In the rows, 128 means zero.
T: rows in several groups, each row roughly a mix of its group's directions
T (96 x 10)
[[143 150 113 180 133 143 122 162 112 142]
 [110 113 147 106 105  77 128 118 123 159]
 [124 158 115 127 103 139  97 124 104  82]
 [125  80 116 156 109 115 145 131 136  91]
 [144 139 117  82 124 108  80 116 136 125]
 [144 152 135  81  95 102 103 128 135 126]
 [107 102 134 172 117 108 156 146 136 156]
 [ 94 113 151 124 119 171 104 138  95 131]
 [ 94 103 155  92 101 127 135 102 145 127]
 [139 129  78 138 137 132 176 146 122 137]
 [103 115 106 168 142 152 168 126 118 114]
 [133 142 144 137  99 166 151  90 140 103]
 [188 149 128 133 141 124 160 145 124 131]
 [137  88 106 150 132 139 149 126 143  82]
 [114 132 133 129 134 162  77 115 149  97]
 [152 180 158 105 124 116 128 101 135 131]
 [148 126 175 161 126 108 114 124 164 132]
 [143 138 137 123 106 158 116  71 146 122]
 [153 142 109  86 154 137 150 155 154 132]
 [ 81 116  98 112 127 160 124 142 100 129]
 [145 163 122  82 132 141 110 157 147 116]
 [142 139  94 185 128 121 147 141 126 145]
 [130 102 124 147 128 120 130  69 104 148]
 [ 91 141 121 169 142 136 165 146 142 119]
 [130 148 120 133 176 174 140 147 139 124]
 [121  90 130 176 123 118 157 109 126 109]
 [123 107 125 129  94 106 131 167 147  89]
 [115 139 163  92  84 120 147 135 124 109]
 [166 133 113 164 156 113 145 111 150 107]
 [ 85 101 146 105  94 139 145 110 113 124]
 [120 129 169  85 105 108 122 110 144 108]
 [132 130 105 134 107 137 115 155  69 119]
 [165 117 123 110 124 101  92 144  94 144]
 [ 93 116 116 105 130 103 108  81 128 111]
 [114 153 120 109 105 142 100 122 111  79]
 [ 78 105 145 127 114 104 102 103 139 133]
 [123  96 111 137 149 103 117  75 122 119]
 [147 139 113 132 144 144 187 131  98 121]
 [154 113 130 143 125 120 147  70 131 102]
 [151 143 118 147 153 161 169 125 114 101]
 [137  95  89 123 145 159 129 144 142  94]
 [141 166 154  98 101  97 113 111 127 140]
 [152 136 108  89 111 108 104 157 124 157]
 [101 123 117  97 127 111 163 101  90 129]
 [120 117 126  83 114 109 163 109 109  99]
 [111 129  89  76 123 121 109 118 107 127]
 [149 105 135 141 122 155 151  96 136 172]
 [126 139 142 132 132 141 128  79 180 129]
 [134 114 163  93 145 103 145 124 169 128]
 [138 142 176 115 138 126 117  86 135 101]
 [111  86 122 156 118 113 127  97 100 153]
 [106 133  97 120 108 163 100 124  89 116]
 [141 126  86 180 149 129 134 131 112 141]
 [108 119  67 122 138 129 102 115 134 110]
 [169 131 141  96 117 101  87 119 122 119]
 [150 126 117  83 173 124 113 118 118 105]
 [119 183 162 120 130 122 129 157 134 146]
 [124 115 123 170 149 139  92 117 153 159]
 [127 114 110  87  94 107  89 136 118 141]
 [105  99  95 141 113 123 171 104 110 131]
 [161 113 106 105 119 131 128 113 150  79]
 [134 128 124  83 115  79 131 116 112 151]
 [121 132 162 110 142 100 154 139 168 102]
 [100 116 109 108 128  98  93  90 140 117]
 [136 147 119 124 117 133 151 156  73 103]
 [169 121 132 162 128 103 143 153 105 153]
 [165 153 138 118 162 121  89 140 150 123]
 [159 119 119 114 135  93  85 144 105 148]
 [113 144 113 108 104 160  94 101 114  99]
 [153 141 124 137 166 136  87 139  94 113]
 [113 113 100 112 110  95  87 139 143 152]
 [151 119 105 124 116 125  94 142  77 146]
 [ 97 102 125 156 112 129 126 101  82 120]
 [106 139 129 119 121 129 119 196 138 128]
 [110 122 145 139 157 109 169 145 167 137]
 [138 130 118 127 138 146 143 165 159  79]
 [145 134 103 158 150 135 128 143 171 162]
 [155 135 135  91 154  98 110 107 127  96]
 [ 88 124 181 119 117 141 115 104 124 120]
 [ 82 111 154 112 110 109 149 113 105 147]
 [148 122 112 126 139 122  80  99 135 167]
 [133 123  61 128 147 111 131 113 129 114]
 [130  89 129 108 127 132 155 159  94 156]
 [157 127 132  91 107 115  93 133  95 110]
 [188 134 136 146 110 107 111 124 107 136]
 [134 168 145 101 114 119 123 170 151 110]
 [131 144 134 180 123 137 101 146  90 127]
 [ 91 131 135 121 114 165 167 128 129  96]
 [128 169 118 146 111 129  97 116 125  83]
 [138 129 150 106 129  76 123  87 135 128]
 [136 112 105 103 159 128 136 115 178 147]
 [115  96  97 111 125 132  95 122 102 164]
 [149 120 141 129  92  93 139  99 140  92]
 [126 154 152 112 102 153 140 176 143 139]
 [106 122 149 172 135 170 120 130 146 108]
 [133 145 134  86 114 129 154 150  94  98]]
the two rows of each list that fit no group, in list order (the others fit one group, some only roughly)
  q19: [101 103 152 151 104 133 156 130 160 153]
  q749: [ 93  99 104 139 125 155 151 118 146 161]
  q314: [ 86  90 121 141 108 145 150 105 133 150]
  q509: [ 84 109 109  99 118  94 117 105 119 137]
  q255: [154 116 109 112 111 145  90  97  98 146]
  q812: [113 161 152 140 140 136 145 180 145 121]
  q604: [ 95 146 156 159 130 127 140 173 125 143]
  q466: [137 129  87 154 125 113 169 128  95 117]
  q593: [163 130 113  93 125 129 115  77 132 118]
  q707: [ 86 111 133  99 101 124 103 154 147 144]
  q901: [112 131 139 108  86  91 108 162 128 136]
  q152: [112 134 145  85  98 149 159 155 119 122]
  q431: [148 134  94 156 160 125 157 107 132  99]
  q269: [116 116 145 162 144 107 156  87 136 104]
  q115: [ 97 122  99 120 127 175 112 102 116 147]
 | q19, q707
  q430: [108 127  87 149 123 164 102 105 114 148]
  q64: [156 137 107  81 118 126 102  93 122 126]
  q371: [116 147 149 131 100 162 124 172 103 132]
  q618: [138 148 104 149 108 104 174 134 106 108]
  q770: [124 131 154 164 145 157 115 106 152  93]
  q567: [107 127 162 109 120 138 172 109  94 124]
  q311: [121 159  93 113 116 146 103 146 110  92]
  q627: [174 143 123 129 149 106 162 103 115 110]
  q25: [105 139  97 180 133 154 126 120 125 149]
  q522: [157 144 156 101 120  99 105 114 148  97]
  q133: [123 135 102  99 142 151 105 179 136 126]
  q231: [121 121 107 134 136 153  93  81 143 155]
  q739: [129 104 119  88 133 109  92 116 162 145]
 | q311, q739
  q788: [ 83 151 118 142 121 149 143 138 123  85]
  q284: [130 118 155 107 144 118  80  99 115 104]
  q353: [ 98 136  98 132 125 167  92 101 122 139]
  q30: [156 155 148 114 126  95 106 118 155  95]
  q173: [165 122 103 162 125 102 121 151 159 141]
  q302: [ 70 134 109 118 126 161 131 129 126 104]
  q599: [166 133 111 168 124 120 108 120 106 163]
  q486: [160 149 135  91 116 138  92 158 129 141]
  q717: [101 105 140 165 104 104 149 161 130 115]
  q790: [116 124 140 124  98 128 186 111 108 145]
  q695: [ 90 119 145 108 140 130 169 152 146 103]
  q34: [160 122 156 119 143 113 101  90 126  97]
  q866: [141 140 162 128 126 131 153 103 179 111]
  q93: [164 140 149 120 131 108 101  94 162 138]
 | q790, q34
  q576: [155 144 144 103 115 136 157 161 101 156]
  q270: [163 153 145 140 127 104  97  97 154 124]
  q495: [129 135 139 129  82  87 100 126 131 100]
  q219: [155 151 100 120 125 104 168 145 106 107]
  q182: [133 130 155 147 103  94 142  79 119 133]
  q619: [127 128 146  91 101 153  97 117  91 133]
  q300: [173 146 170 151 142 136 136 128 147 111]
  q692: [156 122  96 122 171  97 130 102 140 120]
  q99: [136 117 121 163 113 170 163 115 109 148]
  q420: [162 153 160 143 112 119 137 102 152 100]
 | q495, q619
  q364: [121 131  99 105 146 158 110 178 134 134]
  q355: [159 144 122 115 151 117 112 130  83  93]
  q560: [114 134 147 115  86  88 108 145 115 152]
  q776: [148 155 111 142 144 137 154 127 165  88]
  q980: [101 116 133 172 120 162 105 138 109 151]
  q998: [144 103 106 107 136  98  90  94 130 114]
  q679: [141  99 106 152 157 156 149  98 130 107]
  q329: [127 134 160 131  84  82 141 124 136 112]
  q79: [110 129 166 114 133 115 118  76 130 104]
  q525: [ 94 118 106 122 117 182 133 107 115 138]
  q73: [136 131 113 144 150 133 187 110 105 112]
  q738: [157 176 137  99 148 144 131 117 149 113]
  q722: [104  95 150 119 139 130  94  89 152 128]
 | q776, q998
  q843: [ 95 101 141 128 118 141 113 107  79 113]
  q421: [159 150  97 103 159 126 156 147 116 112]
  q359: [162 127 146 136 126  72 145 120 142 146]
  q650: [ 88 102 124 160 122 120 129 171 117 145]
  q347: [141 129 131 110  98 123 109 175 135 167]
  q259: [141 151 154 174 119 116  89 135 143 137]
  q319: [148 158 160 136 101  86 136 128 145 109]
  q268: [183 145 113 115 145  99 130 153 128 116]
  q177: [165 130  95 121 122  93 110 153 146 152]
  q111: [105 150 154 120 102  99 116 166 121 153]
  q228: [ 92  93 116 164 117 147 134 108 125 155]
  q20: [104 105 110  94 130 135 138 164  89 128]
  q518: [113 135 171 128  79 105 126 118 125 110]
  q88: [ 73 114 150 158 133 140 102 125 114 130]
 | q268, q88
  q545: [ 84 138  88 154 139 159 117 122 122 129]
  q234: [156 159 142  95 115  99 143 146 158 117]
  q704: [110 129 164 178 121 103 149 120 122 144]
  q693: [120 136 116  85 118 131 106 180 142 124]
  q444: [138 156 138 135 155 156 155 152 155  96]
  q13: [169 161 113 102 141 123 148 160 121 110]
  q97: [107 119 113  83 113 165 107 117 107 112]
  q941: [104 102  95 124 140 151 109 168 115 149]
  q609: [148 157 154 125 131 125 105 153 176 141]
  q996: [ 81  89 102 130 128 128 116  99 124 115]
  q841: [130  92 112 110  89 100 104 108 112 140]
  q29: [128 121 104 125 115 122  83  76 120 126]
  q678: [ 91 116 164  96  98 155 127 134 121 127]
 | q996, q29
  q76: [123 110 142 120 136 106 100  82 102  99]
  q273: [157 144 171 151 139 155 118 154 107 134]
  q734: [142 147 167 127 126 108  83 120 111 101]
  q989: [165 114 120 131 136 114  96 120 120 178]
  q23: [110 115 118  94 142 157  79 116 115 120]
  q680: [120 115 143 145 127 100  87 101 167 118]
  q69: [ 90 114 105 135 168 123 134 142 140 165]
  q969: [150 142 139 109 139  86  85 121 151 116]
  q208: [137 113 126 103  93 154 141 137  79 124]
  q947: [107 134 123 103 106 113  94 143 106 171]
  q377: [151 148 124 120 151 155 146 135 158  83]
  q757: [106 107 114 130 131  78 154  93 124 130]
  q340: [176 113 133 146 128 117 120 110 130 175]
  q221: [179 125 160 113  97 120 139 124 111 112]
 | q273, q23
  q630: [138 123 122 138 114 117 159 175 117 170]
  q966: [140 128 123 121 141  99 132 179 123 169]
  q185: [ 99 115 110 166 133 174 111 144 139 121]
  q351: [112  97 109 128 148 125 140 164 108 169]
  q458: [143 121 115 129 148 157 150 138 158  79]
  q984: [124 113  99 136 162 164 125 140 152 164]
  q72: [151 145 139 103 111 102 108  78 122 136]
  q203: [138 116  97 149 155 113 102 150  87 137]
  q193: [129 129 133 107  95 154 139 141  86  92]
  q926: [109 133 143 120 107 169 167 106 140 103]
  q972: [109 113 108 114 102  94 132 148 115 172]
  q675: [122 119 144 160 110 159 125 175 128 153]
  q856: [157 119 139 142 150  98 125 105 161 164]
  q920: [105 103 101 159 116 117 146 159 126 162]
  q951: [171 144 131 160 136  90 104 123 139 142]
 | q966, q203
  q685: [148 112 150 176 127 125 145  85 134 123]
  q445: [150 144 159 109  97 121 139 129 119  81]
  q614: [125 134 156 101 100 131 142 144 178 143]
  q341: [155 133  88 124 151  93 156 105 122 118]
  q928: [119 120 101 113 124 107  71 118 153 125]
  q991: [134 135 107  90 131 146 109 176 147 112]
  q225: [131 146 146 118  85  99 154 134 101 101]
  q737: [ 75 131 113 111 122 144 130 151 113  95]
  q317: [120 101 115  77 154 127 143  97 132 118]
  q649: [ 70 123 137  97 121 138 155 140 117 128]
  q197: [148 110  95  86 108 125  97 109 133 113]
 | q685, q649
